In the rows, 128 means zero.
A single turn carries every row of the set below to another of its rows. Some are shown first; where does it send the rows asked next?
K_231: [127 106 109 166 154 121 117 127 165 141 138 132 116 125 149 142 134 123
 124]
K_51: [121 114 119 140  92  92 117 111 103 118  80 103 115 145 106 140 126 146
 115]
K_157: [139 131 134 123 108 112  86 146 125 153 104 140  85 147 114 119 105  96
 102]
K_542: [168 105 103 150  92 117 127 117 115 144 113 108 126 141 169 120 119 141
 147]
K_507: [114  92 123 163 115  90 112 117 118 117 135 149 103 130 133 148 109 141
  87]
K_471: [176 144 102 160 104 112 122 127 122 126  95 161 147 144 103 140 140  80
 101]
K_218: [187 125 117 153 142 132 138 102 133 147 102 114 136 179 123 127 123 125
 127]
K_220: [120 123 113 162 134 135 117 152 101 143 110 108 135 105 119  92 102 106
 103]
K_143: [180 116 121 156 105  95 116 149 142 106 113 138 128 156 116  87 106 136
  83]
K_794: [141 117 109 124 111  93 111 121 118 139 117 120 130 193 173 114 102 111
 107]
K_569: [114  99 121 168  97 143 113 135 115 107 116 156 136 102 137 142 125 134
 129]
K_223: [136  84 105 175  92 106 115 167 154 137 143 130 145 161 107 146 131 126
 123]
K_66: [148 104  95 139 107  80 156 114 112 111  92 156 151 149 144 133 131 114
  95]
K_148: [105  79 124 186  92 119 137 121 120 132  98 121 128 164 130  96 139  94
 126]
K_30: [101 108 108 144 120 106 108 134 148 128 127 152 143 145  95 122 152  89
 151]
K_639: [162 124 137 143 105 104  95 151 135  96 128 106 147 154 135 126 133 152
 135]
K_268: [133 130 100 160 101 121 141 162 109 124 127 153 141 111 127 133 116  88
 146]
K_537: [151 103 112 161 116 144  87 120 151  88 103 152 142 144 121 132 131 102
  84]
K_735: [131 115 126 157 154 107 125 112 135 144 108 152 132 174 142 120 112  84
 159]
K_882: [180 109 126 151 135  97  94 132 125 113 102 140 148 155  89  93 135 103
 144]
K_971: [136 120 137 185 139 120 140 141 137 123 142 166 108 154 102 111  92 111
 123]
K_454: [145 135 101 149 122  90  92 105 106 117 131 117 112 177  91 115 104  94
 118]
K_725: [149 112  99 112 127  98 124 124 124 132 157 172 131 146 116 123 150 117
 108]
K_382: [153  96  86 156 132 123 108 115 126 131 132 149 160 116 143 140 158 117
 133]
K_28: [116 124 137 126 104 161 116 116 117 117 125 130 152 165 141 114 117 142
 103]
K_225: [157 131  81 167 121  91 136 116 115 139  99 110 150 129 136 120 146  84
 110]
K_335: [122  89 149 122 131 103  92 143 114  99  98 142 153 141 115 132 122 123
 103]
K_409: [129 124 111 163 113 116 127 136 128 146 164 102 125 181 129 147 138 125
 134]
K_430: [146 135 143 119 132 130  96 139 145 158 116 157 152 161 118 103 149 125
 123]
K_886: [128 105  85 160 109  86 139 130 140 157 129 122 106 143 123  85 130 100
  97]
K_112: [133  58 122 132 108 141 117 156 124 137 108 153 115 157 100 113 119 114
 111]
K_276: [116 115 148 187 132  92 111 146 132 137  91 118 111 135 104 129 119  87
 125]
K_641: [142  93  78 159 144 118  84 106 128 128 108 115 146 115 132 121 110 128
 106]
K_611: [128  94 106 156  91  68  86 137 126 134  96 122 146 126 139 100 128 114
 126]
K_782: [152  74 135 154 104 137 129 130  99 134 126 150 138 193 127 128 125 140
 117]
K_978: [122 146 142 161 110 131 150 119 118 150  96 110 131 165 128 135 109 117
  98]
K_111: [146 104 105 167 121  70 105 137 107 137 142 136 169 174 139 124  98 105
 123]
K_205: [132 117 133 161  97 131 103 144 143 174 106 133  98 168 137 120 105 145
 119]
K_366: [147 132 103 127 102 131 127 119 124 124 111 126 102 192  97 104 110 125
 137]
K_921: [159 153 115 146 135 120 117 132 122 112  83 107 146 133 115  90 108 106
  91]
K_635: [155 111 135 152 109 137 142 142  94  87 130 150 116 129 109 111 130 131
 130]
K_752: [135 122 133 184 107 115  98 114 141 132  93 157 118 147 153  90 116 105
  81]
K_806: [122 137 135 172 122 157 117 132 142 106  88 158 126 134 114 109 105  99
 109]
K_513: [134 159  94 149 137 113 130 126 133 138 131 117 138 135  91  84 128 136
 117]
K_563: [126 119 107 153  82 152 123 107 142 128 134 144 123 159 151 121 139 109
 149]

K_542 goes to K_563
K_143 goes to K_886
Now find these:
K_921 goes to K_225
K_66 goes to K_231
K_611 goes to K_30
K_51 goes to K_735
K_782 goes to K_205
K_223 goes to K_112
K_537 goes to K_220

